Here are some points, one per row:
[  34  -24   25  -44  -50    4  -23   27   51   23    6   79   66   75  -32  -73   -3  -20  -23   31    0  -53  -89   48  -59   36   -8  -28  106  -69  -70  -41  -40    3   31  -46  -26 -119   30    1  -26   79   11  -11   50   66  -41   11]
[ -25   27   -2   30   34   77   42   80   -5  -45    0   22  -69   76   56  -32   90   16  -33   15   27   65  -10  -18   42  -23   41    6  -74 -127   49  -48  -18   53  -25  -11  -10  -36  -98  -20   15  -36   -3   -5   26   24   -3  -23]
[ -29   -2   73   37   85   25   46   -4  -39  -17   -2  -98   56  -73   28   21 -120    8    2  -28  -22   58   17  -11 -119  -15  -26   37    8 -102    1   64    5  -24  -15   33  -74   36   62  -13   41    0   33   40  111  -38  106   -2]
[  14  -23   59  -23   24   -2   17  -46  -22  -14  -53  -22 -104  -42   32   35   45  -53   25  -15  -41  -95   15  -42   -2    4  -20  -21   40   -3  -79   14  -54  -14  -40  -51  -58   12  -78   52   12   42   -2   25  -44  105   15   46]
[  6 -49 -26 -22   2  16  71 -33  55  42  14  74  68 -14  47   4  40   4  25 -46 -34 -52 -14 -49  69  -4 -24  -3  -3 127  12  10  63 123   3  -5  47   5 -24   8  15  34  -4 -26  83 -29 103   2]
[ -9  20 -58 -19  70  -7  22  -1  38  18  14  43  38 -30   8  19  61  18  -1  -4   4  24  50 -19  22  -7 -41  62  17   0 -11  12 -11 -83 -68  31 -70 -32 -50 -54 -24 -61   9  51 -33 -92 -74   6]
[ 10 -23   4   5  33 -81  15 -54  -5  59  43  44 -97   3   0   6 -36 -22  61 -65 -19  30  -4  26  67   3  75  42 -14 -40 -67 -54 -13  38 -51 -35 -48  40  33  88   6  32  29  14 -44 -82  86  58]
[  -9  -32  103  -10   16  -31   40  -86   -6   70   72  -93  -28  -34  -43   23    7   42   34  -41  -30  -18  -45  -98    9  -27  -39   28   16  -70   63 -106   75   53   -5   19  -22   35   24    6   -1  -66   11    8   13   14 -115   53]
[ -9 -20 -58  27  37 -41   1 -25 -37 -23  26  -9  57 -15  83  20  90  17  -5 -55 -16  -2 -34  28 -81   1 -41  47 -28  39 -68 -98 -30  16  26  36   5  82 -27 -57  58 -25  25  40 -88  15 -44  23]
[  14  -49 -112    4  -56   -2  -10  -16   10    6  -32    2  -79  -10   34   47  -59  -36   14  -25  -44  -16  -30   -7   38   33    3  -17   19  -91   -1   26   44    4   63   29   22  -44  -47    4  -20  -11  -22  -32  -86  -48  -31   14]
[-15  -2 -15  48 -28  -1 -15 -42 -34  10  93  33  47  43   4  18  32  36 -11 -19 -40  15  94   3 -98  12  51 -10 -35 -33 -99  21  35  63 -34  29  -3   4  10 -11 -36 -54   8  39 -21  40 101 -17]
[  21   -3   82   26   10  -11   17   18   20   30 -116  -26   14  -34  -62   27   74  -18    1  -21   -6  -30   11   74  -96   20   51    8    7    0   86  -74   51   37   40  -22   75  -75  -66   23    3   27   19   -7   -2    8  100   20]
[  31  -56   39  -61  -93  -47  -47   21   32  -15  -19  -82   55   58  -26  -47   78  -64    8  -17   19   14    4   48   51   49  -10  -63    8   32   58   11   57 -127   22  -62  -96  -44  -41    3   -3   40  -34  -31   78   31    8  -37]
[-11  13 -76  76  52  41 -23  15   2 -37  12  26 -51 -17 -56 -33 -22  48 -22  32  85  19  28  15  59 -29 -22  18  87 -24  11  91 -36 -23  13  53  -4  -1 -34 -32  59 -28  12 -25  19  19  30 -19]
[  13  -61   -6   21   35  -50   32  -54  -34   24  -47    8  -68   51   50   25   41   11   60  -20  -10   28  -22  -24 -104   -8  -38   -3  -20   75  -49   16  -19  -82    1  -53   35  -51    6   16  -50   11  -27  -53   19  -24  -65  -49]
[ 46  19  21  31  64 -54  43 -43  49  67  41 -55  30   4  74  13 -43   1  77  24 -11  29  19  34  28  48  53 -19 -11   7 105  76 -23  81  26 -37   3   0 -17 -11 -27 -26  11  -8 -91  15  -2  44]
[  30  -27  -19    8  -18   -1   10   81   42  -42  -13  -35   41   13  -49  -80  -67  -83   -1   30   -8  -37  -60    1  -31   46   57   33   82   95   -5  -34   69  -25   44  -34  -42  -71  107   30  -41   -4  -64  -34 -102   78   10  -42]
[ 58  11 -86 -63 -57 -38 -12  20  41 -14 -83 -73 -42  45 -49 -17  33  62  20  57  21 -38 -28  28  54  55 -36 -51  16 -93 -51 -32   9  71  71 -29 -80 -14  92  20 -38  43 -89 -57  60   6  65 -17]
[ -25   81 -123  -62    8   13  -72  -12   15  -27   27  -76 -102  -38   36   -7   50  -11  -66   23   36   61   25   44  -68  -28  -49   34   -1   61   23  -65    2    8  -18   17   -5  -11   91   -5   34   -9   50   -3   85    7   -5  -37]
[ -4  35  60 -27  -7  24 -13  26  18 -23 -27  71  -8  72  31   6 -71 -31 -34  33  51  17  66  -9 -59 -46 -67 -20 -98 -34 -12  -8  48 -31  12 105 -54  22  73 -27  36  18  30  12 -48  35 -54  32]
[  3  32  -3  44   9  -4  28 -62 -43   2  -4  29  76   5  49   8  54 -23   1  -4  -4 -18   2 -42  37 -28 100  58  99 -60  40 -67   8 -60 -33   8   5 101  12 -27  -6  14  29   6 -22 -50  45  21]
[ -10  -11    6  -62 -127  -14    7   34   -8   -6   66   51  -71  -91  -85  -19  -17   46   26   32    4   23   34  -71  -81  -23   41  -11  -62   20   17   22 -105  -17  -45   -3   24  -17  -51  -49  -10  -12  -36  -23  -58  -11   90   45]
[-31   7  51   6 -42  16 -49   0 -33 -49 -25   6  49 -19  36  23 -83  65 -17   9  -4  18  69  41 100  -8  -2  32  -8  18  66 -97 -85  40 -10   8 -76 -11 -24  13   0   7  -1  -7 -41  14 -61 -44]
[  31   10  -38   19  -17  -21   11  -50   17   18  -38   28  -55   21  -36  -26  -89  -39  -28  -25  -56  -45  -48    9  -40   35  -11   38  -40   84   86   88  -39  -37   13    6   17   49 -102   53  -19  -30  -22    6  113   25  -24   63]
[-10  19 -25 -10 -34  -8 -14 -13 -22  -5 -13 -81  77  -2 -28  44 -17  59  -3 -18   4  93 -20 -75  34 -16 110  29 -15  72 -20 120 -53  77 -17  34  27 -20 -39 -20 -10  70  44  54 -50  47   0  12]
[ -29   30   90   22  -20   44  -28   27  -28  -34   -2  -93   -6   25  -13  -32   99    6  -30   53   40    7  -13   -2  -43  -30 -127  -12    0   56    6   97   17   58   -6   33  -74   34  -39   34   34  -13   37   18  -95  -98   24  -42]
[ -27   -2  -63  -27  -13   -9  -34    1 -110  -74  -18   45   11   23   -7   -8  -39  -21    5   62   32    7   47    3   65  -25  -27   10   14  -25   95   35    2   76  -31   -2  124  -21   72  -20   36  -17   23   72   56   16  -23   -4]
[-19  29 127 -56  11  14 -66  -1   0 -71 -44  -8 -62  15  96 -32 -41  42 -56   5  57   8  -1  16  18   8 102  21  49  10 -79  27  40 -35  -4  32 126 -13  24 -12  33 -61   2 -14 -13 -48  -1 -28]
[ -51   28   -2 -110   26    7  -61   35   15    0   24    1   82   76   11   31   22  -88  -77   12   17  -46    5    5   79  -36  -22   33    0  -43  -22   -7  -75  -13   12   36    2   32   12    2   53  -67   29    9   14  -17   61  -97]
[ 21 -54  82 -30 -12 -23  -2  36   0  11 -29  61 -60  -9 -35 -45  92 -73 -25 -38 -25  22 -23  64  27  30  32 -39  34 -39  89  90  29  96  30  16 -54  15  59  -7 -59  32 -51 -42  40  38 -68 -31]
[ -25   14   10   44    0   50   45   36  -14   44   37 -123 -105   47   -1   53    9   25   -4   -7  -31   -3   33    8   90  -26   19   24   24   71  -57  -42  -24  -89  -14   27   86   36   77  -57    8  -17   19   40   13  -18   -1   25]
[-27  78  26   5  13  65 -55   7 -11 -20  14  39  76  41   3  27 -31  10 -50  23  40  -7  15  50 -49 -46  11  43  36 -23 -41 119  36  39 -24 -71 -24  -7   1 -60  41 -44 -39 -30 -27 -19 -43  13]
[ 28  51 -15  55  21 -67  49  -9 -45  21 -31  73  72 -55  -2  12 -15  -5  34 -79 -36 -30  -7 -33  68   1 -19 -32 -18  60 -93  14 -34  -5 -14   5 -66  10  47   6 -20 -41  33 -25  67 -14 -41 103]
[  26   14   56   15   -7  -27   23   35   53   16   16  127  -60   35   17   37  -16   31   27  -25  -21    9   -5   -1  -59   32 -107  -28   58  -25   82   -2   39  -61   38  -23  101   27    9   43  -21   59  -10    4  -13   25  -39  -12]
[ -14   32   33   -9   -2   29  -27   50   -6  -22   79  -28  -37   34  -17    8  -29   10    3   58   33  -32   36  -18  -72    0  119  -15    9   86  -42  -66  -16   75    6   46   16   22  -98   -2   24   32   -8    4  114  -62 -124  -28]
[ 15 -58 -64 -68 -25   9  25  39  46  36 -56 -30  66 -24 -77 -49 -60 -46   6  32  20 113  19  75 -16  20 -25 -65  51   6 -98 -28  59   5  47 -11  52  45 -71  79 -19   8 -50 -56 -44  37 -49 -23]
[  15    8  -67  -25   18  -26    0    3  -31   -2   38  -80   33    3   -7  -47  -60    3  -14  -32  -20  -97  -44   12   26   -1  -63  -54  -29   22   87    8   68 -105    6   10   69  -18  -89   25  -26   63  -12  -36  -89   32   64    9]
[  3 -36 -86  24   7  14   7  23  50  36 -47 -44  47  -9   1 -18 -78 -33  16 -63   5 -87 -38 -24 -73  -6 -16 -53 -34 -36  56 -39 -53  44 -59 -67  49   5  98   4 -33 -14  -1   0 -22 -16 -40 -13]
[ -36    7  -20  -15   27   41  -41    6  -29  -15  -30   99  -71   11   31   21  -94   45   -9   49   48    7  -43   17    6  -27  -13  -15  -21   63   -9  -61   52  -34   21    0 -106    6  -72  -87  -10  -36   36   47    7   10   97  -72]
[ -15  -24  -65   25    2  -10   48  -12   22   49   34   44   10 -111    3   15   65   27   35  -23  -45 -105  -10   -7   28    3   80   16  -65  -66  -48  123   39  -99   11  -20   10   21   43   35   23   32   56   36   19  -10 -106  -23]
[   7   -2   65   37  -32   37   17  -48  -30  -18   40   50    6  -70 -117  -23  -48    7  -29   29  -16   93   24  -34   52   27  -20  -37 -127  -17  -26  -65 -112   -3  -35  -52   60  -59   41  -25   21   53  -18    6  -65  -36  -26  -33]
[-20 -10 -39  51  22  69  -3 -16 -29 -15  15  60  74  -8   6  53 110  71  18  49   5  45   6 -41  -2  -8  51 -31 -42  79  85 -28 -26 -78   0  25 -60  12 100  38   9 -26 -35   0  13 -11  42  52]
[ 24   1  43  84   9 -17 -18   9  41   8  20 -59  28 -68   3 -10  44 -43  43  10  -6   5 -31 -22  80   5 -96   6 -34 -63 -70 -21  18   0  13  -2  98  12 -59  13 -61   1 -27  -8  97  16  34  41]
There is one direction along which these points spread out most. Take the direction at right angles to it along which they spread out most. Go by this last direction. For each point below, how far along it does it lie, from 0 to 99? 50 is the average, and the first point above lies past it. One standard deviation of the points above along it is 16.
[  34  -24   25  -44  -50    4  -23   27   51   23    6   79   66   75  -32  -73   -3  -20  -23   31    0  -53  -89   48  -59   36   -8  -28  106  -69  -70  -41  -40    3   31  -46  -26 -119   30    1  -26   79   11  -11   50   66  -41   11] 65
[ -51   28   -2 -110   26    7  -61   35   15    0   24    1   82   76   11   31   22  -88  -77   12   17  -46    5    5   79  -36  -22   33    0  -43  -22   -7  -75  -13   12   36    2   32   12    2   53  -67   29    9   14  -17   61  -97] 74
[  21   -3   82   26   10  -11   17   18   20   30 -116  -26   14  -34  -62   27   74  -18    1  -21   -6  -30   11   74  -96   20   51    8    7    0   86  -74   51   37   40  -22   75  -75  -66   23    3   27   19   -7   -2    8  100   20] 47
[ 58  11 -86 -63 -57 -38 -12  20  41 -14 -83 -73 -42  45 -49 -17  33  62  20  57  21 -38 -28  28  54  55 -36 -51  16 -93 -51 -32   9  71  71 -29 -80 -14  92  20 -38  43 -89 -57  60   6  65 -17] 64
[  13  -61   -6   21   35  -50   32  -54  -34   24  -47    8  -68   51   50   25   41   11   60  -20  -10   28  -22  -24 -104   -8  -38   -3  -20   75  -49   16  -19  -82    1  -53   35  -51    6   16  -50   11  -27  -53   19  -24  -65  -49] 37
[-15  -2 -15  48 -28  -1 -15 -42 -34  10  93  33  47  43   4  18  32  36 -11 -19 -40  15  94   3 -98  12  51 -10 -35 -33 -99  21  35  63 -34  29  -3   4  10 -11 -36 -54   8  39 -21  40 101 -17] 48
[ 21 -54  82 -30 -12 -23  -2  36   0  11 -29  61 -60  -9 -35 -45  92 -73 -25 -38 -25  22 -23  64  27  30  32 -39  34 -39  89  90  29  96  30  16 -54  15  59  -7 -59  32 -51 -42  40  38 -68 -31] 55
[ 46  19  21  31  64 -54  43 -43  49  67  41 -55  30   4  74  13 -43   1  77  24 -11  29  19  34  28  48  53 -19 -11   7 105  76 -23  81  26 -37   3   0 -17 -11 -27 -26  11  -8 -91  15  -2  44] 31
[ -10  -11    6  -62 -127  -14    7   34   -8   -6   66   51  -71  -91  -85  -19  -17   46   26   32    4   23   34  -71  -81  -23   41  -11  -62   20   17   22 -105  -17  -45   -3   24  -17  -51  -49  -10  -12  -36  -23  -58  -11   90   45] 48
[  6 -49 -26 -22   2  16  71 -33  55  42  14  74  68 -14  47   4  40   4  25 -46 -34 -52 -14 -49  69  -4 -24  -3  -3 127  12  10  63 123   3  -5  47   5 -24   8  15  34  -4 -26  83 -29 103   2] 31
[   7   -2   65   37  -32   37   17  -48  -30  -18   40   50    6  -70 -117  -23  -48    7  -29   29  -16   93   24  -34   52   27  -20  -37 -127  -17  -26  -65 -112   -3  -35  -52   60  -59   41  -25   21   53  -18    6  -65  -36  -26  -33] 47
[ -14   32   33   -9   -2   29  -27   50   -6  -22   79  -28  -37   34  -17    8  -29   10    3   58   33  -32   36  -18  -72    0  119  -15    9   86  -42  -66  -16   75    6   46   16   22  -98   -2   24   32   -8    4  114  -62 -124  -28] 64
[-11  13 -76  76  52  41 -23  15   2 -37  12  26 -51 -17 -56 -33 -22  48 -22  32  85  19  28  15  59 -29 -22  18  87 -24  11  91 -36 -23  13  53  -4  -1 -34 -32  59 -28  12 -25  19  19  30 -19] 67
[ -25   14   10   44    0   50   45   36  -14   44   37 -123 -105   47   -1   53    9   25   -4   -7  -31   -3   33    8   90  -26   19   24   24   71  -57  -42  -24  -89  -14   27   86   36   77  -57    8  -17   19   40   13  -18   -1   25] 44
